In the rows, 128 means zero.
A state moves one step at a time under one of 6 hidden systems, and each row is a state written as 18 numbers. Each run below is a few steps of one system.
Z_253, trace 1 (11 x 18):
[[111 143 138 142 146 185 123 136 149  91  85 160 123  92  86  91 122 167]
 [157 142 129  84  94  76 174 117 115 160 141  98 143 139  80 136  99 170]
 [100 155  82 176 111 123  82 168 150 156 119  95 140 140 151 153 163 106]
 [158 148 183 133 137 116  96 117 144 103 129 200 100  96 137 131 100 150]
 [147 123  73  71 166 115 154 148  96 170 184 118 161 128 125 110 128 125]
 [ 89 168 100 145 135 173  96 111 169 103  77 116 137 122  85 128 167 128]
 [140 141 200 106 113  60 148 100 130 152 132 143 136 137 115 135 105 174]
 [115 115  71 148 136 128 114 168 132 169 193  87 125 125 165 145 164 104]
 [148 155 161 133 147 184  80 122 179  82 100 171 126 113 117 135 107 132]
 [154 100 130  70 148  76 168 136 114 181 137 134 151 120 103  90 113 146]
 [105 162  59 174 140 155 120 116 151 136 117  70 115 121 105 159 176 111]]
Z_769, trace 2:
[[124  99 117 150 168 116 141 128 109 128 173 131 142 130 183 133 105 138]
 [128 120 109  94 149 145 164 147  86 109 121 112 162 130  97 111 123 130]
 [142 124 162 105  91 120 141 116 113 122  99 163 109 118 102  93 116 129]
 [161 153 122 144 109  99 123  97 117 155 129 129 104 123 147 149 135 106]
 [104 143  95 153 129 135 101 160 114 126 117 134 151 140 160 126 144 108]
 [ 99 107 131 102 136 135 130  97 115  91 157 151 139 139 140 119 119 139]
 [139 129 110  93 116 122 148 107 123 130 120  92 125 137  85 137 136 120]
 [140 123 144 138  90 133 101 141 154 126  94 138 118 124 126 115 129 109]
 [139 128 145 142 145 114 119 104 136 144 156 140 124 136 171 144 138 114]
 [107 125  89 140 157 146 142 135 116 130 126  99 148 128 126 126 149 120]
 [119 109 155 123 117 141 139 118 124  93 105 147 138 130 120 109 105 145]]
Z_253, trace 3, 11 rows:
[[122  99 193 175  77 112 137  77  95 105  82 194  93 128 182  90  92 136]
 [150  75  63 108 119 109 178 119  43 104 196  99 111 129 166 140  96 105]
 [101 126 106 139 112 196  95 150 100  31  59 120 154 156 126 137 135  67]
 [137  93 205  80  68  75 161  96  69 116  95 172  94 134 108  88 127 111]
 [128 110  54 141  92 139 157  86  60 153 164  71 115 162 172 146 169  51]
 [ 91 119 174 180 112 179  97  88 114  41  71 178 143 154 178 119 113 110]
 [129  44 154  59 103  73 188 121  52 101 176 138  99 125 130  99  95 128]
 [122 108  61 134  95 191 118 131 100  89 113  48 125 163 137 163 173  27]
 [129 107 236 146  89 125 121  83 107  89  38 203 124 149 150  92 117  99]
 [140  58  90 108 109  84 217  92  32 159 193  99  84 126 164 108 133 100]
 [ 98 132  88 179 112 229 106 107 110  36  81  92 156 169 159 165 131  73]]
Z_955, trace 4 (11 x 18):
[[ 79 122 182 118 170  74  90 163 144  88 164 156 175 163 161 158 116 164]
 [172  90 148  72 159 116 163 188 159 175 167  98 135 105  92 111 113 144]
 [178 182 120 129 127 192  92 123 179 151  68 122 147 126 100 129 150  87]
 [119 152 173 190 132 124 152  54 108 171 128 163 127 145 188 121 137 150]
 [ 85 130  87 149 163 114 166 154  73 117 186  77 118 116 113 157 178 131]
 [108 152 137 129 123 145  81 209 140  79 101 137 191 143 112 135  97 155]
 [197 108 158 128 114 104 160 136 152 180 133 151 102  85 134  95  69 163]
 [174 191  58 114 136 142 117  94 112 146 116 109 105 116 100 155 165  77]
 [ 71 171 142 145 139 123  94  87 104 118 119 198 169 163 172 112 142 146]
 [ 95  90 134 123 151 118 190 139 118 128 202 101  99  93  99 115 126 193]
 [139 163  87 113 103 142  86 182 178 107  91  69 163 140  74 167 117 127]]
Z_123, trace 5:
[[106  99 162 106 134 208 129 155 112  76 176  85 197 197 158 151 144  99]
 [109  32  97  99 121 142 141 127 186 163  77  91 144 138 127  60 141 101]
 [193 157 173 123 169 108 149  45 142 146  53 124 136 144 107 150 136  94]
 [112 128 182 190 134  65 167 178  64 144 116 113 144 141 166 145 144 130]
 [147  86 129 187 147 201 162 131 136 106 159 120  75  77 160 112 109 134]
 [175 135 112  91 122 172 147 147 121  98 105  91 202 153 102 137  59 142]
 [135  94  74 126  89  55 140 127 126 156  68 108 100 107 111 104 114 113]
 [175 181 147 141 131 129 143  67  73 109 129 149  84 116 132 164 142  91]
 [ 86 119 133 147  96 138 160 167  52 117 170 122 162 158 163 116 124 145]
 [116  82  82 143 108 184 141  72 165 114 130 111  95 107 131  97 112 140]
 [151 152 127  87 120 117 125  94 134  97  85  92 177 179 100 176 109 113]]
Z_225, trace 6 (11 x 18):
[[ 63  62 171 120  87 112 110 142 144 148 142 119 130 167 160  97 180 101]
 [175  92 125 148 120 191 133 151 141  74 144  95  75  90 125 148 101  99]
 [150 135 120 119 101 147 132  99 101 157  55 128 186 182 152 101 140  59]
 [107  66 156 128 110 108 144  92 128 131 150 157  37  89 140  89 158 113]
 [147 158  96 186 109 181 162 122  61  92 138  86 125 133 154 169 116 114]
 [ 56 104 127 109  62 137  93 121 143 144  99 129 152 175 129  88 181 100]
 [177  92 135 113  92 159 126  99 154  82 167 118  49  92 118 152 102 110]
 [154 155  76 132 128 139 141 106  76 155  91  92 170 175 149 141 159  46]
 [ 66  93 177 127 120 137 119  89 136 126 139 169  72 116 130  86 201 106]
 [165 118 120 169 105 188 178 105  95 104 183  68 118 134 148 173  93 135]
 [ 78 115  91 138  87 134  96 135 150 159  61  88 158 172 126 113 183  79]]
Z_769, trace 7 (11 x 18):
[[ 92 158 165 154 117 138 139 102 133 118 113 112 146 146 107 140 152 151]
 [120 111 121 138  87 118 137 120 164 151 153  99 136 140 132 130  99 173]
 [177 114 112 102 127 140 113 163 156 118 145 110 137 124 132 142  87 119]
 [152 127 154  95 172 128 109 158 139 139 127 159 131 115 121 110 150 101]
 [118 149 144 157 162 130 148 101 109 133 132 140  91  93 115 121 174 133]
 [103 167 131 176 116 131 150 110 117 126  99 110 148 136 116 140 126 168]
 [116 111 119 121  88 101 129 138 138 133 143 120 155 143 143 122  80 174]
 [178 117 107  82 120 126 115 164 127 122 166 119 122 121 126 140  94 105]
 [147 152 144  97 154 147  99 158 129 140 114 166 128 113 110 105 161  89]
 [ 98 157 139 160 155 126 131  83 124 133 133 158  90 104 120 122 172 140]
 [ 94 161 112 172 123 117 143 104 125 123 120  90 150 144 120 163 129 171]]
Z_123, trace 8:
[[147 135 160 137  92 175 107 125 119 101  78 154 135 141 146 105 120  84]
 [142  82 147  96 124  83 178 105 114 153 163 108 137 141 140 121 106 144]
 [122 164  76 185 152 156 146 105 119 149  97  95 133 117 129 135 164 115]
 [130 103 171 133 111 125 115 130 111  59  93 160 135 139 154 130  88 125]
 [136  84 117 108 127 114 186 125 128 146 172  60 101 116  99 141 136 138]
 [148 173  97 162  97 181 112 128 118 139  69 122 146 137 134 123 145  82]
 [138  82 164  98 113  72 139 107  98 107 135 168 130 149 169 110  79 131]
 [119 136  88 151 163 133 187  98 108 155 155  64 109 115 101 149 166 141]
 [114 149 137 172  89 179  96 140 119  76  56 144 152 142 141 121 115 107]
 [146  48 161  82 102  74 158 111 132 118 168 108 102 132 135 135  86 139]
 [149 177  65 155 145 163 151 111 114 174 116  66 140 131 111 147 180  85]]
Z_225, trace 9 (11 x 18):
[[134  97 130  99  88 176 156  98 106 116 150 101 139 159 137 119 125 101]
 [124 109  92 136  95 149 131 107 140 144 100  96  91 116 111 114 163  84]
 [140 143 161 148  95 143 121  77 115 114 115 129  98 146 148 154 146  87]
 [109  86 109 124 111 133 131 123 108 136 171  98 117 152 171 129 159  81]
 [109 114 117 144 123 195 120 120 131  93 110 112 109 123 120 121 165  85]
 [144 110 166 118  82 155 151  75 121 130 118 112 129 162 140 122 133  97]
 [127  86 101 144 105 118 139 117 128 144 130  90  79 117 141 130 163  81]
 [121 140 148 167 105 170 115 109 104  96 107 131 113 142 149 145 158  80]
 [117  71 143 105  88 157 140 107 119 134 159 115 128 159 160 108 145  90]
 [135 105  89 147 110 175 136 112 131 114 111  92  83 105 119 124 146  85]
 [132 137 160 138  80 150 127  76 107 123  95 124 126 164 144 130 151  82]]
Z_138, trace 10 (11 x 18):
[[144 102 165 125  79 121 161  82 114 130 134 131 105 134 137 112 102 139]
 [146 127  78 141 120 105 116  96 129 118 120 105 104 131 145 164 118  99]
 [118 112 137 114 149 139 107 144  99  84 125 155 145 145 160 125 138  78]
 [112  80 145 109 136 127 168 119 112 126 147  99 102 119 104 113 156 119]
 [118 151 105 145  94 170 126  80 130 128 102 101 128 146 115 133 156 108]
 [128  99 168 139 101 135 120  99 123 108 130 158 128 146 179 118  98 122]
 [148  93 105 127 145 101 142 114 132 111 149  83  95 122 134 169 126 110]
 [125 133 112 109 118 174 104 147 112 103 101 119 151 155 128 126 154  68]
 [128  86 179 116 120 147 160 107 116 128 127 147  94 113 128  90 138 121]
 [132 133  91 162 114 138 161  71 122 138 115  80 112 132 125 151 138 124]
 [107 123 143 148  97 140  94 129 116  93 113 145 146 162 179 135 117 103]]
Z_955, trace 11, 11 rows:
[[157 135  87 136 136  75 168 134 132 165 106  79 146 123 109 144  93 163]
 [136 187 132 128 142  95  77 155 135 140  99 163 114 108 106 139 170 108]
 [149 168 163 104 135 149 140  92 105 138 187 164 150 142 142 132 112 163]
 [ 95 133  54 128 136 152 141 136 142 170 148 101 144 118 113 101 157 147]
 [110 164 143 173 151 129  99 124 172  89  89 138 131 113 114 154 113 170]
 [160 140 151 126 123  57 160 130 116 172 154 114 138 132 128 151  99 164]
 [140 171  98 103 141 136  84 176 134 152 149 139 120 115 109 130 177  95]
 [138 165 151 131 155 177 117  93 143 129 138 176 171 140 153 116  98 160]
 [110 125  85 154 149 111 184 109 125 180 139  91 126 111 111 109 144 167]
 [107 191 126 160 142 123  86 154 141  93 102 115 133 123  87 172 153 139]
 [156 148 179 126 107  87 130 148 124 160 168 156 156 136 161 133  83 173]]
Z_138, trace 12:
[[152 124 119 102 118 159 142  94 114 114  85 113 135 144 107 123 148  76]
 [127  92 144 147 107 136 138  94 111 136 104 149 103 126 167  97 145  87]
 [116 114 122 167 132 138 157  89  98 104 155 100  96 131 153 157 139 118]
 [108 102 120 126  90 146 124 129 112  80 123 100 145 166 140 145 120 104]
 [142  87 156  98 108 131 126 108 140  89 119 128  91 126 116 129 124  93]
 [160 115 112 117 141 139 148  78 110 135 110 104 119 140 133 135 149  70]
 [101  94 120 153 106 151 127 122 102 130 117 137 113 140 173 101 156  80]
 [109 100 150 155 126 154 159  95 108  94 155 110  96 123 135 145 134 137]
 [130 103 114 123  91 139 136 107 123  96 108  80 145 168 127 152 110 106]
 [149  97 160 110 105 128  99 116 135  95 102 141  97 131 145 130 128  72]
 [165 104 126 117 153 139 165  93  88 126 139 112 108 130 143 132 144  73]]

Which system made each of these runs?
trace 13, 2 rows:
[[160  27 134 127 158 121 143 106 189 135  98 112  69  94 133  98 121  92]
 [165 135 149 191 146 122 178 110  51 100  56 112 121 132 146 148 117  84]]
	Z_225
trace 14, 2 rows:
[[122 103 168 101 105 109 139  96 132  91 127 126 104 137 111 138 122 133]
 [128 102 119  89  85 109 111 134 139 139 143  99 123 153 130 138 145  94]]
	Z_955
trace 15 (2 x 18):
[[117 150  98 163 133 167 187 150  77 111 116 114 161 112 113 103  97 181]
 [127 159 101 172  82 102 128 169 120 124  92 129 109  92  99 122  95 169]]
	Z_955
trace 16 (2 x 18):
[[145  95  82  96  65  92 133 108  75 119 159 110  93 144 154 141 123  72]
 [103  86 100  84 130 145  71 133 127  62 119 174 121 135 149 103 138  74]]
	Z_955
trace 17, 2 rows:
[[151 116 153  64 155  59 113 130 103 141 167 118 189 202 176 172 128  85]
 [103  96 109 111 216 150 132 192 131 123 138 142 100  72  88  86 191 103]]
	Z_225
trace 18, 2 rows:
[[187 120 159  99  83 179  77 181 202 154 115 175 167 130 149  85  58 141]
 [169  97  32  90 153  59 131 118 162 169  92 139  83  66 100  84 107 127]]
	Z_253
trace 19, 2 rows:
[[137 127  63 155 162 160 131 114 151 177  90 145 127  99 142  73 140 114]
 [121 124 131 160 183  93 136 100 108  64  80 155 120 117 140 142  99 144]]
	Z_769
trace 20, 2 rows:
[[ 48  97  89 119 127  84 140  99  84  88 146 151 126 134 134 109 130 158]
 [109 131 139  98 111 118 112 124 104  60 161  87 124 161 114 195 144 104]]
	Z_253
trace 21:
[[138 159 139 121 171 102 136  83 113 143 131 127 121 137 118 154 181 101]
 [ 70 130 105 179 103 138 129 137 129 133  94 105 125 125 119 113 163 136]]
	Z_769
trace 22 (2 x 18):
[[131  96 104  87 132 133 157 111  42 118 140 155  77 106 124  88 177  57]
 [106 163 121 168  95 216 176  82  65 137 147 131 106 114 119  99 168 127]]
	Z_225
trace 23:
[[150 160  95 108 129 106 101 164 130 129  84 146 148 107  98 112 114 123]
 [134 157 154 121 168  98 139 131 105 148 118 178 129 108 114 106 144 141]]
	Z_138
trace 24, 2 rows:
[[129  98  55 130 100 140 159 161 135  92 115  23 181 154 111 162  69 153]
 [175  59 200  42  96 130 100 180 163 116 115 166 156 147 132  85  73 106]]
	Z_769
trace 25 (2 x 18):
[[135 148  75 119 155 128  92 128 139 152 137 147 135 130 151 122 152  92]
 [115 154 141 120 177 128 132  90 132 108 114 160 132 116 107 119 145 145]]
	Z_253
trace 26:
[[120 126 152 185 117  87 164 132 106 179 149 104 105 120 154 137 152 141]
 [134 139 104 163 105 179 150 157  95 119 146 114 161 136 155 121  92 145]]
	Z_769
